Some points, one per row:
[ 0.  -0.3 -0.8  1.2  0.  -0.7 -0.7 -0.2  0.2  0.1 -0.6 -0.7 -0.1 -1.2
 -0.1 -1.  -1.6 -0.3  0.7 -0.6 -1.  -1.6  0.4 -0.6]
[ 0.9 -0.4 -0.4 -0.6 -0.2  0.3  1.6 -0.2 -0.2  0.1 -0.6  2.1  0.   1.7
  0.2  0.   0.5 -0.6 -0.5  0.1  1.6  0.3  0.5 -0.4]
[-0.2  1.3  1.  -0.4 -1.6  0.  -0.9 -0.2 -0.3 -0.2 -0.5 -1.1 -0.4 -0.9
  0.   0.6 -0.7 -0.4 -0.7 -0.1 -0.1  0.9 -0.7 -0.6]
[-3.1  4.   2.7  1.3  3.2  5.   1.5  2.8 -1.6  2.3  3.5 -0.1 -0.7  1.5
  0.9 -0.6  0.3  3.3 -0.1  5.5  4.3  1.2  2.7  5.7]
[ 0.2 -1.  -0.3  1.5  0.8 -0.8 -1.3  0.  -0.9  0.6 -0.2 -0.4  0.  -0.3
  0.  -0.6 -0.6 -0.9  1.  -0.6 -1.1 -1.3  1.7  0.1]
[ 0.5 -1.2 -0.6 -0.9 -0.2  0.8  2.4  0.   0.4 -0.3 -0.6  2.6  0.1 -0.4
  0.  -0.4  2.3 -0.6 -1.7 -0.9  0.5  1.8 -0.4  0.2]
[ 0.9 -1.1 -0.4 -0.9 -0.4  0.3  0.9  0.  -0.4  0.3 -0.5  0.9  0.3  1.2
  0.2 -0.8  0.3 -1.  -0.8 -0.9  1.   0.5  1.8 -0.3]
[ 0.  -0.6  0.4 -1.6  2.   0.6  1.1 -0.8  1.1 -1.3 -0.5  0.   0.4  0.3
  0.   0.9  1.6  0.8 -1.7  0.5  0.3 -0.1 -0.4  0.4]
[-0.5 -0.6 -0.2  0.1  0.3 -0.5 -0.7  0.2 -0.8 -0.5 -0.1 -0.6 -0.7 -0.6
 -0.1 -1.2 -0.5  0.  -0.5 -0.1 -0.6 -0.2 -0.9 -0.6]
[-0.8  0.5  1.   0.4  0.   0.4  0.3  0.7 -1.   0.7  0.5 -0.8 -0.6  0.1
 -0.2 -1.2  0.3  0.8 -0.6  1.2  0.7  0.9 -0.3  1.4]
[ 0.6 -0.9 -1.4 -0.3  0.   0.5  1.5 -0.4 -0.3  0.5 -0.4  0.8  0.7  0.6
  0.   1.3  0.   0.  -1.   0.3 -0.1  1.5  0.1 -0.6]
[-2.2  4.5  0.5 -0.4 -1.1  4.2 -0.2  2.  -0.7  3.4 -0.8  3.9 -0.3  0.5
  1.   0.2  1.8  0.4 -0.5  3.1  3.  -0.2  0.6  3. ]
[-1.6  6.   0.9 -1.3  1.5  2.7 -0.9 -0.3  3.6 -0.3  6.9  3.7 -2.2  0.2
 -0.7  0.9  3.1  1.   0.7  2.6  2.2  0.5  0.6  0.4]
[ 0.3 -1.2 -0.6 -0.9  0.5 -0.1  0.9 -0.8  0.7 -0.7 -0.6 -0.2  0.5 -0.9
  0.1  0.3  1.1  0.3 -0.8  0.3 -0.3  1.2 -0.6 -0.3]
[ 1.  -1.  -1.3 -0.9 -0.2  2.   2.3 -0.3  0.5 -0.1 -0.6  2.4  1.1 -0.6
  0.6  0.6  4.3  0.3 -1.5  0.5  0.2  3.6 -0.1  0.4]
[ 0.9 -0.7 -0.8 -1.4 -0.5  0.3  1.1 -0.6  0.5 -0.5 -0.6  1.3  0.5 -0.6
  0.   0.2 -0.5  0.2 -0.1  0.2 -0.2  1.4 -0.3 -0.6]
[-2.2  2.9  3.4  0.9  2.   2.3  1.2  1.5 -1.6  0.6  2.3 -0.6 -1.1 -0.2
  0.  -1.1  0.1  1.8 -0.4  2.5  2.1  1.5  1.5  2.5]
[-0.6  1.7 -0.3 -2.2 -1.2  1.5  0.3  0.4  1.8 -1.  -0.7  0.1 -0.5 -1.3
  0.   0.9  1.3  1.  -0.6  2.1  0.8 -0.1 -0.8 -0.2]
[-0.5 -0.1 -0.1 -0.3 -1.4 -0.4 -0.8  0.  -0.6  0.4 -0.8 -0.8 -0.4  0.1
 -0.2 -1.  -0.5  0.4  0.3 -0.7 -0.9 -0.8  0.3  0.4]
[ 0.3  0.  -0.2 -0.8  1.2 -0.5  0.2 -0.1 -0.6  0.3 -0.6 -0.6  0.4  1.1
  0.2 -0.7  0.3 -0.1 -0.9 -0.4  0.3 -1.   0.2  0.9]
[ 0.  -0.3  0.2  0.9 -0.7 -0.6 -0.9  0.2 -0.5  0.5 -0.6 -1.2  0.4  1.
  0.   0.   0.1  0.   0.9 -0.6 -0.9  0.2  1.4 -0.3]
[-0.6 -0.4 -0.7  1.5 -1.3 -0.5 -0.8  0.8 -0.1  0.1  2.8  0.1 -2.2 -0.4
 -0.2 -1.4 -1.4 -0.4  0.6 -0.9 -1.2 -1.5 -0.7 -0.2]
[ 0.7 -0.7  0.3  0.  -0.5  0.1 -0.6 -0.5  0.1 -0.4 -0.6 -0.8  0.4 -1.5
  0.1  0.4 -1.4 -0.3  0.4  0.  -0.8  0.  -0.8 -0.2]
[ 0.  -0.6 -0.5 -1.1 -1.4 -0.1  0.1 -0.4 -0.1 -0.5  0.2 -1.   0.  -0.8
  0.   0.   0.4 -0.4 -0.7 -0.4 -0.9 -0.4 -1.2 -0.5]
[ 0.7 -0.2 -0.7 -1.4 -0.7  0.2  1.2 -0.2 -0.3 -0.2 -0.6  0.9  0.5  1.9
  0.1  0.2 -0.4 -1.  -0.1 -0.5  1.4  0.1  1.4 -0.2]
[ 0.3 -0.7  0.3  0.3 -0.9 -0.3 -0.4  0.  -0.3  0.3 -0.8 -1.1  0.6  1.
  0.2  1.2 -0.5 -0.8  1.   0.  -0.4  1.1  1.1 -1. ]
[-0.3  0.3 -0.3  2.1 -0.3 -0.8 -1.   0.3 -0.2  0.6  0.6 -0.3 -0.9 -0.3
 -0.2 -1.1 -1.4 -0.1  1.1 -1.3 -1.3 -2.3  0.  -0.8]
[-0.4  1.  -0.3  1.1  0.4 -0.7 -0.9 -0.1  0.3  0.4  2.7  0.2 -0.9 -0.8
 -0.5 -1.3 -2.1  0.   0.4 -0.4 -1.  -1.5 -0.3 -0.2]
[-0.8  2.8  3.4  0.2 -1.6 -0.2 -0.6  0.4  0.   0.3  0.7  1.3 -0.5 -0.7
 -0.5  2.4 -1.5 -0.2 -0.3  0.3  1.4  1.9 -1.2  0.1]
[-0.3 -0.2 -0.1  0.  -2.  -0.3 -1.  -0.1 -0.5 -0.1  0.2 -0.4 -0.3 -0.8
 -0.1  0.  -0.9 -0.4  0.1 -0.9 -0.8 -0.4 -0.2 -0.3]
[-0.7 -0.5 -0.3  0.1 -0.2 -0.4  0.   0.5 -0.9  0.   1.5 -0.7 -1.2  0.3
 -0.2 -1.8 -0.1  0.8  0.1  1.1  0.6 -0.5 -0.7 -0.2]
[ 0.4 -0.4 -0.5 -0.4 -0.8 -0.2  0.   0.  -0.4  0.3 -0.1 -1.4  0.8  1.3
  0.1  0.2  0.  -0.5  0.3  0.4 -0.1  0.3  1.5  0. ]
Here are 16 more points, each followed by its number:
[ 0.  -0.5 -0.5  0.2  0.4 -0.4 -0.6 -0.1 -0.4  0.1 -0.6 -0.8  0.3  0.3
  0.  -0.8 -1.  -0.1  0.1 -0.8 -1.1 -1.2  0.3 -0.2] 0
[ 1.2 -1.6 -1.3 -1.4  0.   0.5  1.2 -0.2 -0.1  0.2 -0.6  1.5  0.7  1.5
  0.  -0.2  0.1 -0.5  0.2  0.7  0.8  1.2 -0.1 -0.2] 1
[-0.3  0.3  2.1  0.5 -0.4 -0.4 -0.8  0.2 -0.6  0.  -0.8 -0.4 -0.6 -0.7
 -0.1  0.1 -0.7 -0.4  0.4 -0.5 -0.4  0.3 -0.9 -0.3] 2
[-0.2 -0.5 -0.4 -1.3 -1.6  0.  -0.4 -0.3  0.1 -0.4 -0.1 -1.2  0.   0.3
  0.   0.  -0.7 -0.5 -0.3  0.  -0.7 -1.2 -0.7 -0.8] 3
[ 0.  -0.2 -1.   0.9 -0.5 -0.5 -0.5 -0.3  1.2 -0.5 -0.5 -0.5 -0.2 -1.6
  0.  -0.1 -1.3  0.3 -0.2  0.5 -0.2 -0.8 -1.3 -1.5] 4
[ 0.9 -1.3  0.3 -0.6  1.7 -0.1  0.4 -0.3 -0.4 -0.2 -0.5 -0.3  0.8  0.6
  0.1 -0.2  0.3 -0.3 -0.4 -1.3  1.   0.4  2.3  0.2] 5
[ 0.3 -0.6  0.9  0.8 -1.3 -0.1 -0.5 -0.3 -0.4  0.1 -0.8 -1.   0.5 -0.8
  0.   0.5 -1.  -0.5  0.9 -0.7 -1.1 -0.2  1.3 -0.1] 6
[-0.3 -0.1 -0.4 -0.2  0.5 -0.8 -0.6  0.3 -0.8  0.7 -0.3 -0.9 -0.2  1.
  0.  -1.4  0.   0.2  0.1  0.1 -0.3 -0.7  1.2  2. ] 7
[ 0.1 -0.9 -0.4  0.2  0.8 -0.7 -0.5 -0.1 -0.4 -0.1 -0.5 -0.4  0.1  0.2
  0.  -0.8 -0.5 -0.3  0.   0.1 -0.6 -1.1  0.  -0.5] 8
[ 0.4 -1.  -0.6 -0.9 -0.4  0.3  1.7 -0.5  0.2 -1.2 -0.5  1.5 -0.2  0.4
  0.1  0.8  1.5  0.3 -2.3  0.3 -0.1  1.1 -0.9  0.8] 9
[-0.7 -0.2  2.2  0.7  0.  -0.5 -0.1  0.7 -0.8  0.6 -0.9 -1.  -0.3  1.4
  0.   0.3  0.8  0.   0.8  0.2 -0.3  1.8  3.   1.6] 10
[ 0.1 -1.1  0.  -0.6  0.6 -0.5 -0.1 -0.6  1.1 -0.9 -0.5 -0.5 -0.1 -0.3
  0.   0.4 -0.2  0.4 -0.7  0.3  0.3 -0.5 -1.1 -0.7] 11
[ 0.9 -0.4 -0.5 -0.7 -0.2  0.2  0.4 -0.6 -0.2  0.5 -0.6 -0.9  0.9 -0.4
  0.1  1.1 -0.9  0.8  1.6 -0.5 -0.6  2.1 -0.3 -1.2] 12
[ 0.5 -0.2 -0.6  1.5 -0.7 -0.3 -0.7 -0.5  0.7 -0.7 -0.3 -1.   0.7 -0.8
  0.  -0.5 -1.6 -0.1  0.9 -0.4 -0.9 -1.  -1.   0. ] 13
[-0.1 -0.7 -0.1  0.8  1.  -0.5  0.  -0.5  0.2 -0.3 -0.5 -0.3  0.3 -0.4
  0.  -0.3 -0.2 -0.3 -0.4 -0.8 -0.6 -1.2 -1.2 -0.3] 14
[ 0.1  0.  -0.7  0.8 -0.2 -0.5 -0.2 -0.6  1.3 -0.1 -0.4 -1.   0.4 -0.4
  0.   0.2 -1.5  0.3  0.1  0.6  0.2 -0.7 -1.4 -1.4] 15
Which of these numbered points is nearest to each point below, ignoring the 2 directions in which the first points spread most? Its number follows each.
[-0.1  0.  -0.4 -2.  -1.5  0.1  0.9 -0.1  0.6 -0.8 -0.4  0.  -0.1 -0.6
  0.   0.5  0.7  0.2 -0.5  0.7 -0.3 -0.3 -0.9  0.5] > 3
[ 0.7 -0.3  0.6  0.  -0.8 -0.1 -0.2 -0.6  0.2 -0.6 -0.7 -0.3  1.1 -0.8
  0.1 -0.5 -1.4 -0.3  0.9  0.  -1.2 -0.6 -0.6 -0.2] > 13
[ 0.  -0.4 -0.2 -1.3  0.6  0.7  1.1 -0.8  1.8 -1.4 -0.5  0.8 -0.2  0.4
 -0.1  1.1  1.6  1.1 -1.2  1.1  0.9  0.7 -0.9 -0.3] > 11
[-0.4 -0.7 -0.3 -0.2  0.6 -0.7 -0.7  0.3 -0.8  1.5  0.  -0.9 -0.8  0.7
  0.  -1.3 -0.4  0.5  0.6  0.6  0.1 -0.7  1.5  2.4] > 7
[-0.5  1.2 -0.8 -0.2 -0.6 -0.2 -1.2 -0.3  1.6 -0.1  0.6  0.4 -1.2 -1.1
 -0.2  0.  -1.4  0.2 -0.3  0.6  0.4 -1.7 -0.6 -0.7] > 4
[-1.   0.5 -0.5 -0.2  0.1  0.6 -0.1  0.5 -0.3  0.7  3.9  0.3 -2.  -0.4
 -0.1 -1.3 -1.3  0.6  0.1 -0.6 -0.6 -2.3 -0.2  1.6] > 9
[ 0.3 -0.2  0.6  1.  -1.2 -0.3 -0.8 -0.4 -0.4  0.4 -0.6 -1.1  0.8 -0.5
  0.1  0.8 -0.6  0.3  1.1 -1.1 -1.7  0.2  0.4 -0.5] > 6
[ 0.5 -0.4  0.4  1.3 -1.4 -0.2 -0.7 -0.1 -0.7  0.3 -0.9 -0.9  0.5 -0.9
  0.  -0.1 -0.7 -0.5  1.2 -0.9 -1.4  0.6  0.4 -0.8] > 6
[-0.4  0.1  0.  -1.9  1.3  0.8  1.4  0.8  1.6 -1.6 -0.5  1.6 -0.1  0.3
  0.   1.4  2.2  1.1 -1.7  1.3  1.1  0.1  0.1  0.4] > 11
[ 0.7 -0.3 -0.4  0.2 -0.4 -0.1 -0.2 -0.6  0.6 -0.6 -0.4 -1.   1.1 -1.1
  0.1 -0.1 -1.6  0.2  0.7 -0.5 -0.4 -0.5 -0.9 -0.5] > 13
[-1.1  2.9  2.9 -0.2  0.7  0.7  0.   1.1 -0.8  0.2  1.2  0.2 -0.4 -0.9
 -0.3  1.2 -0.7  0.4  0.   0.3  0.5  2.1 -0.9  0.1] > 2
[-0.8  0.5 -0.4  0.8 -0.6 -0.6 -0.6  0.3 -0.1  0.6  3.  -0.4 -1.6 -0.5
 -0.3 -1.4 -1.1  0.1  0.5 -0.7 -1.1 -1.2 -0.3  0. ] > 9
[ 0.5 -1.2  0.2  0.1  1.2 -0.4 -0.1 -0.2 -0.6 -0.1 -0.5 -0.3  0.5  0.
  0.1 -0.7  0.  -0.9  0.2 -1.3  0.6 -0.2  1.5 -0.2] > 5
[ 0.3 -0.7 -0.1  0.   2.  -0.4 -0.1 -0.2 -0.4 -0.3 -0.6 -0.2  0.4  0.3
  0.2 -0.7 -0.8 -0.5  0.2 -0.7  0.7 -0.9  0.6 -1.5] > 8
[ 0.1 -0.3  0.2 -0.9  0.8 -0.5  0.3 -0.7  1.3 -0.8 -0.5 -0.2  0.4  0.3
  0.   0.5 -0.1  0.5  0.1  0.3  0.5 -0.7 -0.9 -0.7] > 11
[-0.1  0.1 -0.5  0.2  0.2 -0.8 -0.4 -0.2 -0.6  0.5 -0.6 -0.7  0.2 -0.3
  0.1 -1.2 -1.1  0.3  0.5 -1.1 -1.4 -1.7  0.2  0. ] > 0
[ 0.1 -0.3  0.1 -0.6  0.6 -0.6  0.   0.1 -0.6 -0.2 -0.6 -1.   0.   0.8
  0.1 -0.8  0.  -0.2 -0.2 -1.4  0.2 -1.4  0.5 -0.1] > 0
[-0.2  0.5 -0.9  0.5 -1.  -0.5 -1.1 -0.2  0.5 -1.1  0.2 -0.5 -0.9 -0.9
 -0.1 -0.8 -1.3 -0.5 -0.6 -0.4 -0.8 -1.6 -1.5 -1.4] > 4
[ 0.   0.7  2.7  1.  -1.7 -0.3 -1.1  0.2 -0.5  0.  -0.3 -0.4  0.1 -0.4
 -0.3  2.3 -0.5 -0.1  1.9 -0.3 -0.5  1.5 -1.1 -0.7] > 2
[-0.3 -0.1  0.3  0.9  0.6 -0.9 -0.5 -0.3 -0.1  0.4 -0.3 -0.5  0.3 -0.8
 -0.1 -0.4 -1.4 -0.4  0.7 -1.5 -1.1 -1.9  0.9  0.1] > 0
[-0.2  2.   1.2 -0.9 -0.2  1.8  3.6  2.5 -0.4  0.1 -0.6  8.6  0.7  3.3
  0.8  1.8  5.   0.1 -2.4  0.6  2.9  0.8  0.8  3.6] > 9
[ 0.1  0.2 -0.8  1.4 -0.6 -0.6 -1.3 -0.2  0.3 -0.4 -0.6 -0.6  0.4 -1.2
  0.  -0.6 -1.4 -0.5  0.4 -1.1 -1.1 -1.2 -0.9 -0.9] > 13
[ 0.7 -1.2 -1.1 -1.5 -0.6  0.2  1.3 -0.2 -0.3 -0.8 -0.6  1.4  0.   0.7
  0.2 -0.5 -0.1 -0.5  0.5  0.6  1.   0.6 -0.4 -0.9] > 1
[ 0.5  2.9 -0.5 -1.2 -0.6  1.5  0.2 -1.2  4.7 -2.1 -0.5  0.   0.7  0.9
 -0.2  2.5  6.3  2.6  0.   3.7  3.5  2.  -1.4 -0.4] > 15
[-0.6 -0.3  1.8  0.8 -0.1 -0.7  0.4  0.6 -0.8  0.8 -0.8 -1.2 -0.2  1.6
 -0.2  0.2  1.3  0.5  1.1  0.9  0.5  2.1  2.3  1.3] > 10
[-0.3  0.1  1.5  1.2 -0.3 -0.3  0.2  0.5 -0.5  0.1  0.1 -1.6 -0.3  2.
 -0.1  1.   1.3 -0.1  0.7  1.3  0.9  2.   1.7  1. ] > 10
[ 1.  -0.3 -0.8 -1.2  0.2  0.6  0.8 -0.9  0.2 -0.1 -0.8  0.6  0.7 -0.2
  0.3  0.5 -1.4  0.2  0.4 -0.1 -0.4  1.6 -0.3 -0.5] > 12
[-0.2  0.  -0.3  2.  -0.5 -0.7 -0.9  0.2 -0.2  0.5  0.4 -0.6 -0.4 -0.4
 -0.1 -0.9 -1.  -0.4  0.9 -1.4 -1.7 -1.6  0.4 -0.9] > 0
[-0.6  2.1 -0.5 -1.  -1.7  1.3 -0.7 -0.4  2.4 -1.   0.   1.2 -1.5 -0.4
 -0.2  0.7  0.8  1.  -1.   2.   1.4 -0.9 -0.7 -1. ] > 4
[ 0.1  3.3 -1.  -1.   0.9  1.5  0.1 -1.1  5.6 -1.5 -0.6  0.7  0.2  1.5
 -0.2  3.1  6.1  3.4 -0.4  5.   4.1  1.  -0.5  0. ] > 15
[ 0.8  0.4  1.6 -0.3  0.4  0.8  0.4 -0.7  0.5  0.5 -0.7  1.1  1.7 -2.9
  0.3  2.   1.1  0.5 -0.8  1.6 -0.1  3.   1.   0.7] > 6
[ 0.2 -0.3 -1.   0.4 -0.8 -0.3 -0.5 -0.5  0.4 -0.6 -0.6 -0.9  0.3 -1.5
 -0.1 -0.6 -1.4 -0.4 -0.2 -0.6 -0.9 -1.  -1.4 -1.4] > 4
[ 0.3 -0.7 -0.4 -1.3  1.9 -0.1  0.8 -0.2  2.  -1.6 -0.6  0.   0.6  0.2
  0.1  1.4 -0.2  1.3 -1.   1.6  1.3  0.5 -0.5 -0.6] > 11
[-2.3  4.2  4.   2.1  4.1  2.5  1.4  2.4 -1.1  3.1 -0.1 -0.6  0.1  3.2
  0.3 -0.9  1.4  2.6 -0.5  3.2  2.4  3.7  2.4  5.4] > 10
[ 0.5 -0.5 -0.6 -0.7  1.3 -0.1  1.  -1.   1.3 -1.1 -0.6 -0.4  0.5 -0.2
  0.1  0.5  0.1  0.6 -0.8  0.6 -0.2  0.4 -0.9 -0.4] > 11
[-0.4 -0.2 -0.2  1.1  0.9 -0.7 -0.6 -0.2 -0.1  0.5  0.5 -0.6 -0.3 -0.6
 -0.1 -1.  -1.3 -0.3  0.4 -1.5 -0.7 -1.9 -0.9  0.5] > 14
[-0.7 -0.1 -0.5  0.1 -1.  -0.5 -0.6  0.3 -0.9  0.1  0.8 -0.9 -1.3 -0.8
 -0.2 -1.5 -0.6  0.3  0.1 -0.2 -0.6  0.1 -0.2  0.8] > 9
[ 0.9 -1.1 -0.8 -1.1 -0.4  0.2  1.3 -0.2 -0.4  0.1 -0.7  2.6  0.1  1.7
  0.2 -0.5 -0.1 -1.  -0.2  0.7  1.4  0.6  0.6 -0.1] > 1
[ 1.4  5.6  8.5  0.8  1.1  1.  -1.   0.1  2.6  0.1  2.2  4.1  2.9 -2.
 -0.3  9.5  1.1  2.5  4.3  2.7  0.2  9.5 -0.1  3.1] > 12
[ 0.   0.2  0.5  1.1 -1.2 -0.4 -0.9 -0.1 -0.4 -0.1 -0.8 -0.4  0.3 -1.3
  0.  -0.7 -1.2 -0.7  0.8 -0.8 -1.2  0.4  0.6  0. ] > 6
[-0.6 -0.4 -0.7  0.4  0.2 -0.9 -0.9  0.2 -0.7  0.8  0.1 -0.6 -0.6 -0.5
 -0.1 -1.3 -1.   0.4  0.7 -0.8 -0.8 -1.1  0.7  0.3] > 0
[-0.2 -0.3  0.2  1.4  1.5 -1.  -0.2 -0.4  0.4  0.1 -0.1 -0.5  0.5  0.
 -0.1 -0.6 -1.3 -0.2  0.3 -1.4 -0.6 -1.9 -0.5 -0.9] > 14
[ 0.  -0.5 -0.3  0.9  1.7 -0.8 -0.8  0.  -0.8  0.1  0.1 -0.3  0.2 -0.1
  0.  -1.3 -0.6  0.1  0.5  0.3 -0.5 -1.2  0.8  0.1] > 8
[ 0.  -0.2  1.1  1.5 -1.9 -0.4 -0.7  0.1 -0.8  0.4 -0.8 -0.5 -0.7 -0.5
 -0.1  0.3 -0.7 -0.3  1.3 -1.  -1.   0.7  1.  -0.4] > 6
[ 0.4 -0.2  0.8  0.8 -1.4 -0.1 -1.  -0.2 -0.4  0.3 -0.3 -1.2  0.4 -0.7
  0.   1.6 -0.6  0.3  1.7 -0.6 -1.3  1.3 -0.9 -1.6] > 12
[-0.5 -0.3 -0.4  0.1  0.6 -0.7 -0.2  0.4 -0.9  1.   0.5 -0.8 -0.4  0.7
 -0.2 -1.6  0.1  0.9  0.5  0.4  0.  -0.9  1.9  2.1] > 7
[ 0.5 -0.2 -0.5  0.6  1.1 -0.3  0.1 -0.6  1.  -0.9 -0.5 -0.4  0.8 -0.7
  0.1  0.  -1.2  0.1  0.2 -0.2 -0.4  0.  -1.4 -1.3] > 15
[ 0.7 -1.2 -0.2  0.3  0.7 -0.5  0.  -0.3  0.1 -0.5 -0.5 -0.6  0.6  0.4
  0.3 -0.4 -0.3 -0.3  0.3 -0.9  0.5 -0.9 -0.3 -1.4] > 8
[ 0.3 -0.9  0.   0.5  1.  -0.6 -1.   0.1 -0.7  0.5 -0.6 -0.5  0.3  0.4
  0.1 -0.9 -0.9 -1.1  0.4 -0.7 -0.1 -1.3  2.6  0.8] > 5
[ 0.5 -0.4  0.5  0.7 -0.7  0.  -0.5 -0.4 -0.3 -0.2  0.8 -1.   0.5 -1.4
  0.1  2.2 -0.9  0.1  1.5 -0.6 -1.   0.8 -0.8 -0.2] > 12
[-1.4  5.6  3.2 -0.1  0.9  0.7 -0.4  0.2  3.  -0.4  5.1  4.3 -1.6 -0.6
 -0.6 -0.2  0.3  0.3  0.9  1.9  1.3  0.9 -0.4 -0.1] > 4
[ 0.5 -1.4 -1.2 -1.2 -0.3  0.6  1.5 -0.4 -0.1 -0.8 -0.9  2.2  0.6  1.4
  0.2  0.7  0.3 -0.1 -0.8  1.   0.8  1.4 -0.6 -0.3] > 1
[-1.5  3.   2.3  0.6 -0.3  1.1 -0.1  2.2 -0.6  3.5 -1.   1.6  0.9  3.5
  0.4  1.6  0.9  1.1 -1.   4.1  2.8  4.4  1.4  3. ] > 10
[ 0.5 -0.1 -0.5  0.4  1.1 -0.2 -0.4 -0.8  1.4 -1.3 -0.6 -0.3  1.1 -0.6
 -0.2  0.3 -1.9  0.5  0.1  0.4  0.3 -0.3 -1.4 -0.3] > 15
[ 0.  -0.7  0.   0.4  1.9 -0.7 -0.2 -0.6  0.6 -0.1 -0.3 -0.4  0.5 -0.2
  0.  -0.3 -0.4 -0.1  0.  -0.7  0.1 -1.2 -0.7 -1. ] > 14
[-0.3 -1.1 -0.5  0.8  0.1  0.1 -0.7  0.2  0.1 -0.4  0.3 -0.8 -0.7 -0.9
 -0.3 -1.1 -0.4 -0.4  0.1 -0.9 -1.3 -1.2 -1.2 -0.7] > 14
[ 0.3 -1.3 -0.1 -1.3  1.   0.   1.3 -0.4 -0.2 -0.9 -0.4  0.9 -0.1 -0.6
  0.1  0.   1.3 -0.1 -1.3 -0.6  0.4  0.4 -0.9 -0.1] > 14
[-0.3  0.5 -0.3 -1.2 -1.3 -0.1 -0.3 -0.2 -0.4  0.  -0.7 -0.4 -0.4  0.
  0.  -0.8 -0.6 -0.4 -0.6 -0.4 -0.4 -0.5 -1.  -0.9] > 3
[-0.5  1.4 -0.6 -1.2  0.3  1.6  1.6 -0.5  1.2 -0.8 -0.5  1.1 -0.5 -0.3
 -0.1  0.7  2.9  0.6 -1.1  0.8  0.3  0.4 -0.7  0.7] > 14
[-0.4  0.1 -0.2 -0.9  0.1  0.2  0.1 -0.6  1.4 -0.5 -0.4 -0.9 -0.2 -0.1
  0.   0.5  0.9  0.7 -1.3  1.1  0.4 -1.  -0.4 -0.2] > 11
[ 0.4 -0.2  0.4 -0.6  0.1 -0.3  0.8 -0.4 -0.7  0.1 -0.3 -0.5  0.4  0.7
  0.2 -0.9  0.4 -0.4 -0.6 -0.6  0.5 -0.7  0.4  0.4] > 0
[-0.4 -0.7 -0.5 -0.5 -2.  -0.2 -0.7  0.1 -0.5 -0.7 -0.7 -1.1 -0.8 -0.7
 -0.2 -0.9 -0.8  0.2 -0.6  0.3  0.5 -1.2 -1.3 -0.8] > 3
[-0.9  1.2  2.2  1.  -0.3 -0.5 -0.4  0.4 -0.8  0.6  0.7  0.1 -0.9 -0.8
 -0.1  1.1 -0.7  0.3  0.6  0.1  0.1  0.   0.4  0.4] > 2
[-1.7  2.5  1.  -1.   0.4  2.5 -0.6  1.  -0.1 -0.7  3.3  0.6 -1.5 -0.9
 -0.3 -1.2 -0.7  1.2  0.2  0.4  0.  -0.8  0.2 -0.2] > 3
[-0.5  1.2 -0.1  0.4 -1.3 -0.1 -0.5  0.   1.1 -0.8  0.6  0.9 -1.5 -0.7
 -0.3 -0.8 -1.5 -0.4 -0.5 -0.2 -0.1 -1.6 -1.1 -0.8] > 4
[ 0.5 -1.1 -1.1 -0.5 -0.8  0.1  0.3 -0.5 -0.4  0.3 -0.7 -0.8  0.8 -0.7
  0.1 -0.8 -0.9 -0.4  0.2 -0.6 -1.2  0.3 -0.8 -1.2] > 0
[ 0.2 -0.4  0.1 -0.7  2.2 -0.4  0.6 -0.9  1.4 -1.2 -0.5 -0.4  0.6  0.8
  0.   0.7 -0.5  0.7 -0.2  0.3  0.7 -0.5 -1.1 -0.1] > 11
[ 0.8 -0.7 -0.6 -0.7 -0.4  0.3  1.2 -0.1 -0.2  0.3 -0.6  1.8 -0.1  1.8
  0.1 -0.7  0.5 -0.8 -0.6 -0.1  1.6  0.4  0.6  0. ] > 1
[-1.2  2.   0.3 -1.  -0.9  1.2 -0.8  0.1  0.5 -0.5  1.6  0.1 -1.6 -1.5
 -0.2 -0.6 -1.1  0.4 -0.7  0.6  0.1 -2.  -0.3 -0.6] > 3
[-1.8  6.8  4.4 -0.7  1.8  2.7  0.1  1.   2.  -0.4  4.6  3.5 -1.2 -0.9
 -0.2  0.   0.3  0.7  0.8  2.   1.   2.6  0.2  1.1] > 2
[ 0.2 -1.4 -0.3  1.   1.1 -0.5 -0.7 -0.2 -0.4  0.2 -0.5 -0.1  0.3 -0.7
 -0.1 -0.7 -1.1 -0.8  0.7 -1.  -0.2 -0.9  0.6 -1.5] > 8
[-0.4  4.6 -0.7 -2.1 -0.8  3.2  0.3 -1.   4.9 -0.9 -0.6  0.4  0.3  1.5
 -0.2  2.5  6.7  2.6 -0.6  3.5  3.7  0.8 -0.3  0.3] > 15
[-0.1 -0.9 -0.3  0.  -1.1 -0.2 -0.9  0.3 -0.6  0.4 -0.8 -1.1  0.2  0.8
  0.1  0.1  0.1 -0.3  0.8  0.3 -0.3  0.7  2.1  0. ] > 6
[-0.4 -0.8 -0.1  1.2 -1.5 -0.5 -0.7  0.6 -0.8  0.1  0.1 -1.2 -1.5 -0.4
 -0.1  0.2 -0.2 -0.5  0.2  0.5  0.4 -0.5 -1.   0.4] > 9
[ 0.7 -0.8 -1.2 -1.4 -0.7  0.   1.  -0.2 -0.2 -0.5 -0.2  0.5  0.2  1.7
  0.   0.7  0.2 -0.9  0.4  0.9  1.   0.6  0.3 -0.9] > 1
[-0.2 -0.1  0.7  1.  -1.5 -0.5 -1.2  0.3 -0.6 -0.2 -0.7 -0.5 -0.5 -0.6
 -0.1 -0.2 -1.  -0.3  0.5 -0.5 -0.4  0.1 -0.2 -0.4] > 2
[-0.4 -0.3 -0.8  0.7  0.6 -0.1 -0.9  0.2  0.1 -0.2  0.1 -0.6 -1.1 -0.8
 -0.2 -0.9 -1.1 -0.4  0.  -0.4 -0.7 -1.8 -1.1 -0.1] > 14
[-0.5 -0.5 -0.1  0.6  0.8 -0.7  0.2  0.5 -0.8  0.9  0.2 -0.8 -0.4  0.8
  0.1 -1.9  0.4  0.   1.  -0.3 -0.5 -0.8  2.   2.2] > 7
[ 0.2  0.2 -0.9  0.5  1.1 -0.4 -0.3 -0.3  0.5 -0.4 -0.6 -0.4  0.2 -0.7
  0.  -0.4 -1.5 -0.4 -0.5 -0.5 -0.7 -0.7 -1.3 -1.1] > 14
